In the data rows, zero lies at 4.5, halfway between 4 and 5.
Some points, one per row:
[6 4 5 7 2 8 4 3 8 5 2 2 7 6 4 4 4 7 4 8 8 2 1 3 3 5 5 4 3 6 6 3 7 6 4 5 7
 3 5 4 5 6 1 3 3 5]
[3 5 3 4 2 5 6 2 4 7 6 2 3 6 9 5 5 5 4 4 6 4 5 3 4 1 6 7 2 5 3 4 3 6 5 0 3
 4 4 7 5 6 3 6 4 3]
[5 6 3 6 7 4 3 6 2 8 0 5 3 3 5 6 5 6 5 7 2 2 3 7 9 5 1 3 5 2 4 3 5 4 2 6 7
 6 4 4 4 4 6 4 5 4]
[4 3 2 8 6 3 6 4 4 8 5 6 4 6 3 6 6 3 7 2 3 6 5 6 6 4 3 3 4 4 4 0 0 3 3 3 2
 8 5 4 6 1 8 8 9 2]
[5 5 4 4 7 4 8 6 3 4 4 3 4 8 2 5 7 2 6 1 1 7 3 4 4 5 5 6 6 3 3 6 3 5 4 8 1
 6 2 9 3 3 8 6 7 5]
[4 5 7 4 7 4 6 7 6 6 2 3 5 6 2 6 4 5 5 4 7 3 4 4 4 4 5 5 6 7 6 4 5 5 3 5 3
 3 5 3 4 8 4 4 6 4]
[5 8 4 5 6 3 5 6 5 6 2 2 6 6 5 6 4 4 5 5 0 5 3 6 9 2 7 4 5 5 5 3 3 6 1 6 4
 4 5 7 6 5 4 4 5 4]
[3 5 8 4 7 3 3 4 2 1 5 6 9 1 4 4 4 6 3 6 7 6 8 5 7 8 2 5 6 4 4 1 5 7 5 8 4
 1 6 2 3 3 4 3 5 6]
[5 3 6 5 3 8 5 5 6 5 4 7 2 4 5 6 4 5 2 6 6 3 6 5 4 5 6 6 6 3 6 6 4 2 5 1 4
 5 5 6 3 7 4 5 4 5]
[4 7 4 2 6 2 5 6 3 4 3 3 5 5 3 5 3 4 5 3 3 4 2 4 6 4 6 5 5 5 3 5 6 5 4 5 5
 2 4 4 4 5 4 3 5 4]
[3 4 1 3 8 1 5 5 3 5 5 3 2 5 6 4 2 6 4 3 4 4 7 5 7 3 1 5 5 3 4 5 1 4 3 8 3
 4 4 5 4 4 6 6 8 3]
[4 5 4 6 5 6 6 6 5 2 3 3 6 3 3 3 0 7 4 4 8 3 4 3 3 3 6 5 2 4 7 7 4 5 7 3 6
 4 4 4 6 7 0 5 2 5]
[2 5 4 3 8 1 4 5 5 6 4 4 5 6 4 7 0 7 6 2 5 4 5 3 5 2 5 6 5 7 4 4 5 5 6 8 3
 4 5 7 7 4 5 5 6 4]
Then 10 other points, each followed by its number:
[8 4 8 6 0 7 4 4 7 4 5 6 6 5 4 2 6 2 3 7 4 6 3 4 3 8 9 5 4 4 6 4 9 4 6 1 7
 6 4 3 4 7 5 0 2 8] 0
[3 6 4 0 4 5 6 2 3 5 6 5 4 5 8 2 5 4 3 4 2 5 3 1 4 3 4 4 6 5 1 6 6 3 4 4 4
 5 6 6 4 5 6 6 5 4] 1
[7 4 3 6 4 5 5 4 3 6 4 5 5 4 6 5 7 4 5 3 3 4 5 5 3 5 4 4 5 4 3 4 2 4 3 2 4
 5 5 3 4 3 6 4 6 3] 2
[2 4 8 2 2 3 5 3 4 5 8 5 5 5 4 6 7 3 7 5 0 7 1 4 3 4 5 4 9 6 5 4 8 2 4 4 3
 8 5 6 3 3 9 4 6 5] 3
[6 7 9 2 2 5 6 5 7 1 8 7 6 5 3 3 4 6 4 3 6 7 7 4 5 5 8 7 6 7 7 4 4 4 4 3 4
 3 6 5 3 6 4 1 5 5] 4
[5 5 4 5 3 5 2 3 1 5 7 8 5 1 5 4 6 4 3 7 3 4 1 6 2 5 4 2 2 2 3 8 7 5 5 4 6
 5 4 4 5 3 3 4 5 4] 5
[4 3 7 1 2 4 6 3 5 1 8 5 6 7 7 2 6 3 1 6 4 5 5 2 1 6 4 5 5 6 4 5 6 5 5 4 4
 4 5 6 3 7 5 2 4 5] 6
[5 2 5 5 3 5 2 5 6 6 3 6 3 5 2 6 3 5 6 4 7 1 3 3 1 4 2 4 5 5 5 5 6 5 4 4 2
 7 5 3 5 5 4 4 4 4] 7
[4 5 5 3 3 6 8 6 6 5 3 3 6 8 3 4 4 5 4 8 0 4 1 3 7 2 9 3 5 4 1 8 7 4 3 4 2
 3 5 7 4 6 4 2 3 4] 8
[5 3 5 5 5 5 7 7 8 2 5 3 4 4 5 1 1 7 4 4 9 1 7 2 3 3 5 5 2 6 6 5 2 4 7 5 2
 1 4 5 5 7 0 5 4 3] 9
Which two of these numbered points are nearest to each point below, looking only along the 6 directions in which the first points spread most? Their numbers follow each, nearest first.
[5 3 4 6 4 4 4 3 3 7 5 8 3 4 5 4 4 3 6 4 1 3 4 6 3 6 1 2 6 2 5 5 4 3 6 3 3
 7 4 3 6 2 6 7 5 3] > 2 5
[7 3 5 4 0 6 4 4 3 3 8 7 3 2 5 3 6 1 5 3 5 4 5 6 0 7 2 5 3 2 4 7 6 4 7 2 4
 4 4 3 4 1 2 5 1 5] > 6 5
[3 4 6 1 5 3 6 6 6 2 7 5 5 6 4 4 6 5 3 3 5 3 5 3 0 4 7 6 5 6 6 6 6 5 4 4 3
 4 4 6 4 6 5 4 5 5] > 6 4
[4 3 4 4 3 5 6 4 6 3 7 3 4 4 4 3 3 5 1 5 7 0 4 3 2 2 4 5 2 8 7 9 4 6 5 5 4
 4 2 6 7 7 0 4 7 4] > 9 6
[5 5 3 6 3 6 5 4 6 4 5 4 4 4 4 4 3 6 4 5 5 5 2 2 5 2 6 4 1 3 2 5 6 4 6 5 5
 3 5 3 4 3 3 5 3 4] > 7 5
[5 5 1 4 5 7 5 6 5 7 2 2 4 5 3 4 6 5 3 5 3 4 0 3 5 3 6 2 4 3 1 7 5 3 4 4 6
 4 3 6 5 3 3 5 4 4] > 8 1
[5 5 5 4 2 6 3 3 3 3 6 4 5 6 5 2 4 4 4 5 7 4 3 5 3 4 4 4 4 6 4 5 3 4 4 4 5
 4 4 5 4 4 5 2 4 5] > 7 5
[4 5 4 3 5 2 6 3 3 6 5 4 7 9 2 4 6 4 7 4 2 5 3 2 6 2 6 2 7 5 0 4 3 6 1 7 0
 6 7 8 4 2 8 4 6 3] > 3 2
[4 3 3 4 5 5 5 6 6 3 3 6 3 2 5 2 1 7 3 4 9 2 6 4 2 6 3 5 2 6 6 5 5 4 5 5 3
 1 4 4 6 5 1 7 4 4] > 9 6
[3 3 4 3 6 5 4 5 3 5 3 3 4 3 6 4 2 7 3 3 9 0 4 3 2 3 3 5 5 7 7 7 4 6 5 5 4
 4 3 5 5 6 3 4 4 5] > 9 7
[6 4 6 4 4 5 1 5 0 5 5 6 6 2 5 4 4 3 4 5 3 8 3 6 6 7 6 5 6 2 4 6 7 6 5 9 9
 4 2 5 4 5 3 3 5 7] > 5 7
[6 6 5 5 3 4 5 4 5 6 7 7 2 3 5 6 9 2 5 4 2 7 5 7 4 6 6 4 4 3 6 5 4 3 3 3 3
 5 4 2 5 3 6 5 5 4] > 2 3
[7 2 4 6 3 3 4 5 2 5 4 6 3 5 5 6 8 2 6 3 3 3 3 5 1 5 4 1 6 3 4 6 4 1 5 0 4
 8 4 3 6 2 8 5 4 4] > 2 3
[3 7 6 3 7 4 6 5 5 2 5 4 8 6 3 6 6 2 5 5 4 7 6 2 6 4 6 5 7 5 4 1 3 4 4 4 4
 4 5 5 7 3 7 6 4 6] > 3 7
[5 3 6 6 0 4 4 4 7 2 3 2 7 7 2 1 1 7 4 6 9 1 4 3 2 3 7 3 1 8 5 4 5 5 6 4 5
 1 4 6 5 6 0 4 3 4] > 9 7
[5 4 4 2 7 4 4 5 2 6 5 6 4 7 3 5 6 2 5 4 1 3 3 3 4 2 2 4 7 5 3 8 5 5 3 7 2
 7 5 7 4 3 8 3 6 3] > 3 1
[5 4 5 2 9 4 5 4 5 7 2 4 3 4 4 5 6 3 7 3 4 2 6 7 6 4 2 3 6 5 5 4 4 5 2 4 3
 5 4 4 5 6 8 5 6 2] > 2 1
[5 5 7 7 0 7 2 2 7 5 8 5 5 7 5 4 6 5 6 8 4 3 2 7 5 7 8 3 4 5 5 5 6 5 3 3 7
 8 3 4 3 6 3 1 2 6] > 0 7
[5 8 5 6 6 4 5 6 5 3 4 5 5 4 0 5 4 3 7 2 2 7 3 6 6 7 5 6 4 5 5 3 7 4 5 5 5
 5 4 3 5 5 4 5 4 5] > 3 7
[4 6 7 2 3 3 4 4 5 0 7 6 5 3 2 5 3 4 3 4 4 7 6 5 4 8 7 7 5 7 8 4 6 8 5 5 5
 5 4 3 3 4 4 3 3 5] > 4 6
[6 3 4 4 3 6 5 3 9 5 4 4 2 6 5 4 7 5 3 7 6 5 6 5 6 4 5 0 2 4 3 3 4 3 4 1 3
 3 5 3 6 6 4 5 2 4] > 7 5
[5 4 5 9 1 8 6 3 9 1 4 7 3 2 5 4 4 4 2 7 8 6 8 5 4 8 3 6 3 4 7 2 5 3 7 0 8
 4 5 1 3 5 2 4 3 8] > 0 5
[4 4 3 4 8 2 6 6 4 3 4 4 3 3 5 4 2 3 4 1 6 4 5 6 5 4 4 7 3 5 4 5 3 5 5 5 1
 6 5 3 4 2 5 7 6 4] > 1 2
[1 6 4 4 9 3 6 7 4 5 5 1 6 7 4 4 1 6 5 3 4 6 5 1 5 3 6 4 4 6 3 3 3 4 3 9 5
 3 6 9 6 3 3 6 5 5] > 1 7
